128 stands for zero in the data rows.
Every row has a hidden score. In each pair, how much higher is the second row's than the first's? 15 means about the same, 30 much higher and 0 much lower. The score is a weighted sum of the row's numbers plus the product of two more (or one squared), each taken from its middle value.
[110. 105. 128. 143. 132. 119. 115. 130. 132. 118. 123. 136.  99.  99.]
[178. 204.  99. 124. 103.  86. 178.  99. 130. 126. 129. 102. 207. 144.] 14
[ 99. 103. 135. 130. 179.  86. 105. 121. 136. 179. 138. 186. 113. 115.]
[ 98. 104.  97. 119. 128.  91. 253.  95. 104. 203. 116. 224.  92. 114.] 16
[176. 171.  97. 115. 110. 158. 147. 110. 121. 104. 129. 102. 131. 117.]
[107. 100. 179. 127. 176.  91. 101. 126. 121. 196. 134. 194.  89. 225.] 20
[218. 217. 103. 109.  96. 125. 206.  99. 122. 109. 132.  96. 150. 146.]
[100. 102. 138. 141. 154. 129. 103. 163. 141. 101. 130. 125. 123. 101.] 24
[103. 117. 150. 123. 133. 167. 102. 166. 134.  92. 128. 107. 128. 127.]
[102. 103. 162. 117. 169.  94. 102. 135. 137. 161. 135. 149. 138. 138.] 16
[107. 104. 134. 134. 174.  92. 107. 108. 137. 162. 133. 155. 134. 121.]
[ 94.  96. 135. 136. 154. 114. 100. 156. 141. 131. 137. 145. 134. 103.] 16
[102. 100. 140. 141. 150. 100. 106. 138. 127. 130. 127. 153.  92. 106.]
[ 95. 106. 132. 138. 144. 125. 101. 171. 129. 101. 131. 126.  91.  97.] 10
[147. 153. 128. 115. 111. 180. 105. 160. 130.  95. 131.  97. 147. 148.]
[111. 108. 125. 141. 135. 117. 120. 123. 128. 118. 124. 123. 133.  97.] 16
[106.  98. 190. 101. 137.  91. 150.  98. 105. 204. 101. 239.  85. 105.]
[100.  99. 170. 128. 193. 124. 100. 203. 139. 100. 121. 135.  98. 129.] 10
[180. 149.  99. 128.  88. 115. 174.  97. 122. 120. 115. 103. 113. 127.]
[102. 117. 121. 131. 130. 131. 106. 148. 129. 113. 133. 115. 138. 113.] 11
[118. 104. 146. 123. 131.  96. 114.  97. 111. 192. 131. 169.  83. 159.]
[102. 101. 100. 122. 100.  93. 201. 107. 121. 187. 136. 152.  95. 255.] 8
[102. 105. 127. 135. 154. 137. 107. 151. 143.  99. 138. 128. 137. 103.]
[ 98. 105. 123. 145. 159. 139. 101. 184. 143.  98. 119. 125. 100.  97.] 17
[102. 115. 114. 137. 125. 157. 104. 157. 129. 101. 128.  92. 126. 101.]
[116. 108. 128. 135. 128.  86. 127. 104. 132. 151. 132. 140. 115. 124.] 16
[129. 148. 123. 144. 131. 116. 116. 114. 137. 126. 137. 111. 168. 112.]
[112.  98.  98. 134. 100.  89. 171.  95. 129. 141. 135. 126.  96. 123.] 7
[154. 134. 108. 136.  97. 161. 132. 130. 119.  97. 121. 101. 130. 100.]
[ 98. 101. 101. 122. 119.  92. 184.  99. 116. 168. 123. 168.  98. 119.] 11
[115. 116. 160. 111. 135. 162. 104. 168. 135. 125. 131. 127. 105. 144.]
[103. 102. 146. 129. 180.  92. 106. 107. 135. 181. 131. 176. 118. 123.] 21
[189. 200. 107. 115.  93. 141. 149. 102. 123.  99. 129.  95. 183. 130.]
[207. 220. 100. 118.  90. 149. 135.  92. 119.  94. 141. 106. 180. 159.] 14
[170. 171. 101. 112.  99. 147. 133. 113. 127.  94. 128.  98. 174. 108.]
[ 91.  97. 105. 127. 115.  88. 183.  99. 118. 176. 112. 188.  95. 106.] 19
[102. 115. 163. 120. 147. 173. 107. 176. 132. 101. 129. 124. 110. 152.]
[104. 100. 102. 144. 115.  84. 163.  94. 129. 155. 134. 147.  92. 127.] 16
[103. 106. 104. 123. 130. 119. 102. 131. 132. 148. 137. 142.  91. 182.]
[107. 101. 112. 142. 150. 142. 105. 192. 139. 103. 115. 113.  92. 102.] 23
[130. 132. 176. 103. 118. 161. 104. 161. 134. 133. 132. 131. 123. 189.]
[110. 109. 109. 133. 127. 139. 111. 157. 129.  98. 120. 108. 113.  99.] 14
[107. 101. 126. 148. 166. 140. 103. 195. 141.  93. 125. 121.  91. 106.]
[ 99. 101. 127. 139. 143. 110. 100. 155. 130. 129. 124. 152.  98. 102.] 11
[102.  98. 136. 133. 174.  88. 103. 116. 138. 161. 131. 166. 139. 110.]
[114. 114. 121. 134. 126. 147. 109. 147. 128. 106. 131. 116. 109. 107.] 9
[145. 148. 234. 114. 132. 122. 106. 110. 119. 165. 128. 129. 173. 215.]
[101.  99. 120. 119. 187.  93. 123. 100. 137. 211. 135. 206.  88. 145.] 5
[129. 105. 113. 116. 119. 153. 142. 144. 120. 103. 125. 110.  97. 114.]
[115. 106. 101. 138. 122. 157. 107. 158. 141. 104. 134. 105. 128. 104.] 24
[103. 112. 125. 136. 124. 154. 103. 153. 137. 103. 129. 107. 129. 109.]
[193. 207.  98. 121.  93. 135. 156. 108. 130.  98. 127.  95. 186. 114.] 16
[148. 152. 139. 126. 115. 162. 100. 142. 125. 101. 136.  96. 145. 148.]
[107. 111. 104. 137. 102.  85. 146. 104. 143. 143. 146. 115.  84. 168.] 7
[ 98. 109. 103. 117. 126.  93. 199.  95. 112. 213. 118. 233.  99. 119.]
[100. 103. 138. 136. 158.  96. 123. 117. 127. 140. 124. 146. 131.  98.] 9
[143. 146. 151. 111. 111. 170. 106. 143. 129. 119. 130. 111. 145. 147.]
[131. 122. 117. 135. 110. 125. 127. 132. 126. 111. 117. 111. 145.  99.] 17
[106. 102. 147. 137. 157. 139. 105. 166. 141. 111. 133. 125. 136. 110.]
[107. 101. 101. 107. 129.  91. 208. 102. 109. 197. 108. 225.  86. 104.] 16
[132. 136. 116. 142. 117. 144. 115. 126. 134.  95. 132. 102. 139. 107.]
[154. 163. 137. 120.  99. 172. 107. 133. 128.  96. 133.  99. 163. 129.] 15
[ 96. 108. 145. 133. 155. 133. 103. 154. 140. 110. 135. 122. 129. 129.]
[109. 102. 128. 139. 145. 136. 103. 157. 124. 106. 119. 122. 138.  96.] 19
[128.  99. 184. 121. 128.  95. 119. 101. 101. 187.  98. 185.  95.  99.]
[204. 206. 103. 126. 109. 147. 162.  98. 120. 107. 137.  92. 139. 128.] 2
[104. 106. 119. 143. 130. 157. 107. 168. 146.  98. 124. 103. 123. 102.]
[157. 136. 102. 130.  97.  90. 183. 103. 124. 127. 112. 114. 125. 106.] 14
[122. 129. 103. 135. 120. 160. 118. 145. 129.  92. 129.  96. 139. 104.]
[108. 111. 166. 119. 149. 154. 104. 152. 125. 105. 121. 124. 130. 102.] 15
[103. 102. 103. 130. 131.  92. 194.  98. 107. 190. 137. 180.  91. 169.]
[151. 143.  92. 141. 108. 157. 135. 119. 131.  98. 116. 102. 125. 102.] 17
[107. 105. 103. 141. 126.  94. 192. 107. 121. 145. 116. 139.  98. 101.]
[104. 112. 132. 128. 168.  87. 154. 103. 136. 158. 124. 143. 183.  97.] 15
[220. 229. 106. 105.  93. 165. 119.  98. 124.  96. 141.  97. 171. 196.]
[109. 124. 204. 117. 145. 151. 101. 158. 131. 118. 134. 122. 154. 176.] 15
[203. 222. 110. 117. 101. 144. 128.  98. 135.  98. 145.  98. 186. 169.]
[151. 157. 147. 115. 105. 169. 102. 138. 124. 104. 139. 104. 153. 155.] 14
[159. 113. 123. 119. 111.  92. 166. 102. 106. 152. 113. 150. 102. 104.]
[ 96. 117. 226. 125. 160. 135. 100. 155. 130. 144. 131. 145. 142. 205.] 20
[106. 111. 128. 125. 120. 124. 102. 122. 129. 141. 141. 130. 133. 141.]
[124. 150. 114. 115. 123. 156. 105. 149. 141. 113. 146.  97. 100. 192.] 11
[154. 107. 130. 129. 107.  87. 151.  95. 110. 143. 120. 139.  97. 111.]
[123. 127. 103. 140. 110. 153. 117. 138. 136. 101. 129.  96. 135. 109.] 15
[152. 139. 143. 122. 107. 152. 107. 127. 130. 122. 132. 112. 142. 143.]
[106. 105. 163. 135. 183.  89. 104. 165. 145. 138. 132. 145. 104. 140.] 14
[163. 174. 194. 115.  92. 172. 107. 131. 119. 112. 137. 110. 187. 173.]
[146. 153. 123. 119. 117. 166. 107. 136. 132. 107. 132. 100. 146. 134.] 12
[126. 125. 103. 136. 109. 149. 126. 134. 129.  97. 137. 103. 110. 132.]
[195. 214.  95. 134.  96. 127. 173. 104. 119. 102. 121.  99. 185. 127.] 23
[104. 115. 195. 128. 165. 100. 103. 151. 138. 145. 135. 147. 115. 206.]
[113. 101. 142. 126. 126.  91. 147.  98. 118. 166. 107. 169.  88.  98.] 18
[102. 101. 113. 131. 138. 133. 107. 134. 131. 124. 136. 130. 116.  99.]
[106. 122. 182. 134. 160. 103. 106. 130. 137. 139. 133. 130. 164. 154.] 21
[102. 101. 127. 135. 169.  89. 116. 111. 120. 184. 123. 169. 138. 114.]
[188. 182. 136. 119.  97. 127. 117. 109. 126. 125. 129. 103. 176. 153.] 13
[141. 159. 188. 111. 114. 179. 109. 143. 120. 100. 132. 103. 163. 170.]
[ 99. 104. 151. 126. 172.  98. 103. 172. 141. 143. 134. 148.  92. 168.] 9
[109.  99. 144. 126. 132.  91. 146. 110. 106. 154. 123. 177. 102. 113.]
[145. 158. 103. 136. 101. 149. 126. 126. 140.  91. 124.  99. 160. 103.] 19
[100. 104. 152. 133. 184. 132. 108. 204. 145. 103. 128. 137.  92. 141.]
[ 98. 102. 154. 135. 192.  88. 103. 127. 141. 176. 136. 180. 122. 133.] 17
[109. 108. 101. 132. 127.  90. 135. 114. 133. 141. 140. 141.  90. 130.]
[109. 101. 151. 127. 185.  90. 106. 145. 130. 149. 128. 165. 107.  97.] 19
[106. 118. 112. 141. 114. 166. 107. 170. 138. 109. 127.  97. 131.  97.]
[196. 183. 121. 120.  95. 155. 126. 116. 125.  95. 132.  96. 148. 120.] 12
[ 96. 101. 103. 129. 104.  83. 178.  99. 122. 181. 126. 170.  89. 144.]
[ 99. 109. 160. 127. 140. 170. 103. 175. 129. 101. 122. 110. 127. 130.] 15
[161. 162. 100. 131. 102. 158. 136. 118. 133.  98. 127.  98. 142. 103.]
[107. 101. 132. 117. 127. 134. 104. 154. 123. 137. 133. 137.  89. 144.] 8
[128. 113. 135. 119. 126.  90. 142. 104. 117. 147. 127. 145. 135.  98.]
[212. 224. 103. 119.  89. 134. 165. 102. 128.  90. 139. 101. 182. 140.] 10
[103. 106. 108. 113. 173.  88. 236.  97. 112. 185. 101. 176. 144.  94.]
[129. 123. 100. 138. 108. 146. 126. 130. 134. 108. 131. 106. 125. 102.] 16
[142. 132.  98. 140. 107. 159. 127. 129. 123. 101. 124.  96. 133. 105.]
[150. 157. 248. 107. 122. 178.  98. 154. 128. 131. 121. 116. 153. 218.] 24
[173. 165. 119. 125. 102. 167. 105. 120. 120.  97. 141. 102. 154. 138.]
[105. 138. 126. 129. 145.  92. 125.  97. 142. 150. 135. 125. 179. 104.] 14
[122. 104. 100. 135. 101.  87. 163. 102. 120. 150. 122. 134.  87. 140.]
[103. 116. 158. 129. 142. 161.  99. 181. 132.  98. 127. 114. 136. 129.] 17
[121. 120. 135. 134. 128. 119. 116. 122. 132. 115. 135. 111. 160.  93.]
[143. 149. 149. 132. 110. 156. 104. 136. 128. 108. 142.  98. 166. 115.] 14
[130. 129. 107. 140. 100. 143. 132. 122. 128.  97. 131.  94. 119.  98.]
[115. 106. 118. 129. 122. 128. 115. 128. 126. 104. 132. 117. 120.  98.] 12
[103. 114. 168. 130. 159.  96. 106. 144. 138. 154. 138. 129. 138. 161.]
[136. 133. 146. 135. 111. 112. 107. 107. 126. 158. 129. 124. 119. 198.] 20
[102. 103. 134. 131. 167. 143. 106. 187. 146.  93. 127. 125. 106. 113.]
[109. 101. 151. 131. 189.  93. 103. 115. 128. 184. 141. 173. 131. 150.] 16
[140. 151. 162. 122. 115. 153. 105. 135. 128. 118. 125. 108. 169. 146.]
[ 99. 108. 113. 131. 164.  89. 161.  96. 130. 152. 122. 146. 177.  96.] 11
[172. 160. 102. 125. 100. 141. 151. 108. 124. 106. 128.  99. 127. 119.]
[107. 130. 161. 124. 134. 158. 108. 167. 137. 106. 134. 112. 129. 155.] 14
[171. 158. 100. 135. 100. 162. 128. 117. 126. 106. 127. 100. 147.  96.]
[101. 118. 170. 125. 139. 112. 102. 135. 130. 137. 133. 134. 156. 145.] 11
[147. 150. 170. 124. 117. 140. 104. 126. 132. 121. 134. 103. 156. 168.]
[107. 114. 166. 128. 137. 137. 105. 136. 118. 121. 129. 129. 148. 141.] 14
[137. 143. 133. 107. 128. 147. 109. 139. 131. 122. 131. 114. 149. 127.]
[137. 120. 126. 132. 118. 136. 126. 128. 123. 112. 120. 124. 128.  96.] 20
[136. 141. 229. 111. 124. 173. 108. 153. 113. 117. 127. 115. 162. 176.]
[124. 131. 119. 131. 112. 158. 106. 148. 134. 100. 126. 101. 140.  92.] 6
[143. 143. 154. 118. 113. 182. 100. 147. 120. 104. 133. 111. 138. 155.]
[144. 136. 102. 141.  95. 156. 135. 121. 131.  95. 126. 101. 134. 106.] 16
[103. 100. 102. 141. 123. 131. 103. 152. 135. 105. 136. 123.  89. 106.]
[152. 154. 128. 107. 108. 195. 106. 163. 133.  96. 123. 100. 126. 158.] 17
[203. 213. 101. 118. 103. 149. 147. 107. 123.  99. 143.  92. 155. 131.]
[162. 157. 102. 131. 100. 122. 187.  92. 123.  96. 127.  94. 106. 117.] 22
[142. 125. 118. 124. 111. 139. 122. 121. 125. 107. 118. 115. 125. 102.]
[145. 154. 143. 123. 117. 150. 100. 135. 127. 122. 131. 102. 165. 139.] 18
[103. 102. 145. 139. 174.  89. 121. 112. 131. 141. 122. 152. 182. 102.]
[168. 156. 101. 129.  98. 166. 134. 121. 127. 104. 137. 105. 142. 100.] 9
[216. 218. 100. 120.  99. 152. 151. 103. 121.  95. 138.  96. 172. 133.]
[ 99.  97. 107. 146. 147.  88. 102. 133. 137. 146. 136. 150.  93. 143.] 19
[100.  98. 127. 139. 181. 120. 107. 196. 135.  98. 122. 120.  94. 103.]
[111. 105. 165. 129. 138.  92. 105. 139. 111. 137. 118. 168.  88.  96.] 14
[134. 149. 176. 123. 117. 164. 101. 140. 133. 115. 136. 100. 156. 164.]
[101. 100.  98. 132. 149.  91. 162.  92. 103. 198. 124. 217.  92. 102.] 18
[128. 102. 162. 122. 126.  91. 120. 105. 112. 163. 116. 166. 101. 102.]
[131. 150. 101. 123. 115.  90. 167.  97. 134. 141. 122. 108. 164. 121.] 12
[106.  99.  98. 117.  97.  87. 239.  92. 115. 192. 129. 188.  87. 205.]
[109.  98. 130. 120. 132.  96. 144.  98. 108. 185. 121. 172.  88. 115.] 16
[105. 111. 146. 130. 136. 117. 102. 155. 145. 142. 138. 122.  91. 228.]
[102. 104. 141. 120. 186.  88. 146. 105. 128. 180. 122. 178. 148. 108.] 21
[220. 206. 120. 107.  98. 165. 131. 106. 118. 101. 136. 101. 173. 149.]
[102. 104. 102. 127.  96.  92. 246. 100. 120. 163. 122. 152.  91. 148.] 14
[132. 139. 105. 130. 107. 165. 113. 133. 140. 102. 123. 106. 136.  89.]
[104. 108.  93. 140. 130.  85. 176.  94. 105. 208. 117. 222.  90. 128.] 24
[105. 103. 130. 142. 150. 148. 105. 168. 136. 108. 128. 111. 122. 101.]
[118. 126. 139. 133. 134. 145.  97. 143. 131. 107. 127. 119. 139. 115.] 15
[105. 103. 131. 133. 163. 123. 104. 150. 141. 124. 132. 137. 140. 101.]
[104.  94. 107. 138. 135.  90. 135. 104. 121. 160. 130. 153.  98. 113.] 11
[107. 100. 112. 125. 136. 135. 106. 152. 141. 120. 132. 134.  93. 155.]
[103. 108. 138. 133. 135. 105. 108. 129. 113. 128. 136. 146. 104.  99.] 12
[152. 136. 108. 142.  95. 115. 160.  99. 118. 115. 122.  99. 122. 107.]
[100. 105. 129. 143. 158.  88. 104. 159. 136. 149. 139. 146.  96. 140.] 9
[200. 194.  97. 110. 100. 144. 159.  99. 129. 105. 127. 104. 150. 115.]
[101. 100. 149. 140. 173.  90. 105. 139. 139. 130. 130. 141. 162.  96.] 20
[104.  97. 140. 130. 165. 159. 106. 189. 142.  98. 131. 123. 106. 130.]
[127. 101.  97. 127.  99.  92. 176. 100. 115. 142. 123. 135.  93. 108.] 9
[196. 201. 130. 112. 101. 165. 110. 106. 119. 102. 133.  97. 185. 157.]
[167. 163. 112. 109. 102. 187. 104. 138. 125. 102. 131. 104. 139. 147.] 11
[127. 133. 135. 140. 113. 161. 105. 142. 135.  89. 128. 101. 153.  97.]
[158. 152. 132. 127. 101. 158. 101. 127. 128. 109. 130. 100. 143. 125.] 14
[131. 100. 112. 134. 117.  89. 160.  93. 116. 146. 122. 145.  92. 103.]
[ 99. 101. 136. 147. 229.  91. 102. 237. 157. 113. 118. 142.  84. 119.] 29
[170. 170. 104. 127.  98. 153. 126. 112. 136.  99. 136.  99. 153. 119.]
[174. 170. 101. 130. 102. 165. 137. 113. 128. 104. 134. 103. 143. 104.] 16
[131. 107. 148. 127. 112. 116. 108. 105. 120. 136. 123. 129. 121. 112.]
[ 99.  98. 114. 151. 170.  87. 105. 113. 124. 170. 140. 171.  86. 120.] 16
[ 99. 104. 124. 140. 159. 134. 101. 175. 138.  98. 124. 120. 113. 108.]
[107. 108. 110. 145. 123. 161. 105. 160. 137. 102. 126. 106. 118.  95.] 16
[112. 126. 147. 115. 134. 145. 107. 143. 128. 115. 138. 119. 154. 135.]
[101. 103.  98. 126. 104.  90. 198.  98. 109. 192. 118. 179.  98. 172.] 21
[116. 110. 170. 123. 139. 113. 103. 120. 129. 157. 120. 137. 125. 163.]
[146. 141. 111. 127.  99. 171. 111. 138. 133. 101. 119. 103. 141. 107.] 17
[102. 102. 150. 132. 166.  91. 107. 120. 139. 144. 140. 142. 156.  95.]
[104. 101. 158. 123. 186.  86. 104. 116. 133. 197. 127. 195.  97. 153.] 20
[ 97. 100. 133. 123. 141.  89. 152.  93. 117. 191. 117. 207.  90. 104.]
[101.  95.  95. 131. 105.  87. 168.  98. 127. 136. 130. 135.  88. 144.] 5
[184. 177. 105. 114. 104. 158. 136. 108. 118.  93. 126. 103. 125. 153.]
[110. 102. 138. 127. 126.  89. 140. 110. 111. 177. 116. 176.  89. 100.] 17
[ 99. 100.  95. 134. 148.  95. 127. 102. 124. 203. 134. 191.  93. 171.]
[106. 105. 140. 145. 163. 105. 102. 144. 138. 145. 134. 137. 127. 151.] 14
[106. 106. 102. 122.  99.  87. 255.  99. 111. 184. 127. 191.  87. 186.]
[103. 103. 101. 140. 130.  98. 114. 138. 137. 117. 119. 144.  95. 107.] 16
[100. 103. 157. 130. 164.  90. 104. 129. 142. 190. 141. 177.  92. 235.]
[103. 118. 121. 138. 132. 149. 103. 152. 142.  96. 127. 111. 138. 100.] 13
[ 99. 109. 123. 134. 122. 163. 101. 160. 137. 105. 127. 102. 125.  91.]
[102. 102. 117. 113. 122. 115. 106. 130. 123. 161. 138. 150.  90. 227.] 9
[102. 123. 142. 134. 151. 109. 103. 131. 141. 144. 135. 132. 144. 138.]
[157. 155. 103. 133. 101. 148. 148. 104. 131.  98. 125.  96. 147.  96.] 16
[102.  99. 145. 133. 187.  90. 107. 118. 130. 158. 128. 158. 159.  99.]
[101. 101. 135. 107. 218.  94. 170. 102. 123. 193. 106. 197. 118.  90.] 9
[106.  98. 115. 136. 138. 102. 121. 145. 128. 121. 125. 138.  92.  92.]
[188. 181. 103. 130.  97. 127. 177. 101. 113. 107. 129.  95. 128. 126.] 19
[130. 146. 168. 125. 134. 112. 103. 102. 137. 134. 134. 113. 208. 116.]
[128. 105. 100. 132. 106.  89. 187. 101. 116. 132. 124. 118.  88. 157.] 8
[162. 161. 101. 125. 105. 171. 122. 140. 133.  98. 125.  90. 151. 117.]
[172. 168. 101. 131.  96. 160. 131. 108. 124. 103. 129. 102. 162. 109.] 17
[133. 140. 125. 108. 117. 187. 105. 192. 122.  98. 132.  99. 115. 152.]
[150. 152.  93. 138. 101. 162. 121. 128. 136.  95. 124.  99. 133. 101.] 23
[102. 101. 137. 148. 195. 102.  99. 221. 143.  97. 128. 143.  97. 132.]
[221. 222.  96. 114.  96. 144. 168. 107. 113.  95. 127. 101. 167. 138.] 5
[126. 103. 153. 124. 123.  89. 150.  96. 111. 174. 108. 179.  82. 101.]
[ 97.  97. 130. 122. 142.  93. 178.  93. 117. 197. 109. 212.  95.  97.] 16
[129. 147. 198. 123. 128. 153. 104. 149. 122. 125. 126. 113. 154. 174.]
[101. 103. 121. 148. 153.  94. 103. 146. 131. 124. 120. 142. 121. 106.] 11
[171. 175. 109. 125.  98. 143. 142.  87. 139. 102. 130. 100. 185.  96.]
[168. 172. 103. 123. 104. 162. 132. 122. 127.  99. 124. 103. 155. 117.] 16
[105. 120. 148. 138. 156.  93. 106. 120. 144. 167. 139. 135. 146. 152.]
[ 96. 102. 112. 127. 145.  95. 117. 141. 124. 137. 119. 147.  86. 120.] 10
[127. 107. 103. 135.  95. 129. 146. 111. 129. 110. 133. 106.  92.  98.]
[148. 155. 118. 136. 101. 140. 129. 111. 137. 103. 136.  92. 159. 110.] 20
[161. 164. 117. 128.  95. 161. 111. 120. 117. 102. 122. 104. 152. 116.]
[123. 126. 108. 140. 111. 156. 107. 149. 131.  95. 126.  99. 128. 104.] 11
[178. 177. 110. 124. 105. 168. 102. 124. 120. 100. 141. 101. 162. 147.]
[119. 122. 161. 124. 146. 122. 107. 142. 134. 145. 136. 131. 128. 147.] 12
[152. 146. 167. 116. 110. 165. 105. 132. 116. 122. 119. 110. 130. 163.]
[142. 135. 103. 129.  96. 171. 115. 140. 134. 107. 129.  93. 133. 103.] 9
[110. 106.  96. 130. 118.  91. 177. 109. 121. 170. 134. 174.  92. 153.]
[147. 152. 109. 130.  95. 159. 103. 134. 127.  99. 131.  97. 154. 130.] 16
[112. 109. 110. 126. 112. 152. 105. 150. 128. 106. 131. 116. 114. 126.]
[177. 178. 119. 123.  98. 158. 119. 109. 127. 106. 140. 100. 175. 124.] 18
[153. 146.  96. 137.  99. 159. 124. 115. 140.  99. 133.  96. 145.  99.]
[117. 124. 111. 137. 120. 148. 105. 141. 141. 103. 123. 104. 148. 105.] 14
[160. 155. 171. 124. 108. 161. 103. 128. 127. 126. 123.  96. 156. 170.]
[102. 103. 143. 142. 174.  87.  98. 133. 124. 159. 129. 174.  89. 143.] 12
[117. 119. 108. 139. 118. 168. 110. 161. 131.  91. 126. 100. 125. 104.]
[ 97.  99. 145. 149. 172.  97. 106. 152. 142. 130. 135. 145. 141.  97.] 19
[108. 105.  98. 125. 105.  94. 212. 104. 113. 170. 123. 153.  92. 137.]
[165. 166. 157. 108. 104. 171. 105. 133. 128. 105. 130.  98. 167. 156.] 17
[106. 133. 126. 138. 135. 102. 117. 115. 137. 131. 136. 119. 180. 103.]
[ 97. 102.  98. 135. 124.  92. 156.  98. 121. 170. 132. 177.  91. 154.] 16
[161. 159. 219. 106. 109. 165. 104. 126. 112. 127. 127. 108. 174. 182.]
[103. 100. 129. 141. 164.  87. 104. 113. 130. 158. 130. 167.  94. 122.] 5
[107. 103. 151. 141. 180.  86. 108. 129. 140. 166. 124. 160. 132. 116.]
[ 99. 101. 120. 129. 138. 155. 103. 163. 137. 102. 131. 112. 123. 103.] 6
[133. 141. 128. 121. 122. 117. 104. 113. 138. 138. 139. 109. 142. 139.]
[108. 106. 117. 102. 143. 178. 101. 189. 134.  93. 134. 110.  94. 151.] 8
[146. 143. 102. 134. 110. 161. 125. 134. 128.  88. 134. 101. 137.  99.]
[119. 126.  99. 118. 125. 174. 104. 170. 141.  93. 134.  99. 112. 124.] 11
[149. 146. 200. 108. 110. 178. 106. 145. 115. 118. 124. 112. 147. 197.]
[101. 102. 116. 150. 126. 156. 108. 164. 140. 107. 119. 104. 120.  99.] 12
[177. 174. 101. 127. 103. 170. 127. 133. 127.  92. 126. 103. 152. 109.]
[102. 102. 136. 129. 172. 103. 102. 190. 136. 116. 127. 148.  91. 113.] 8
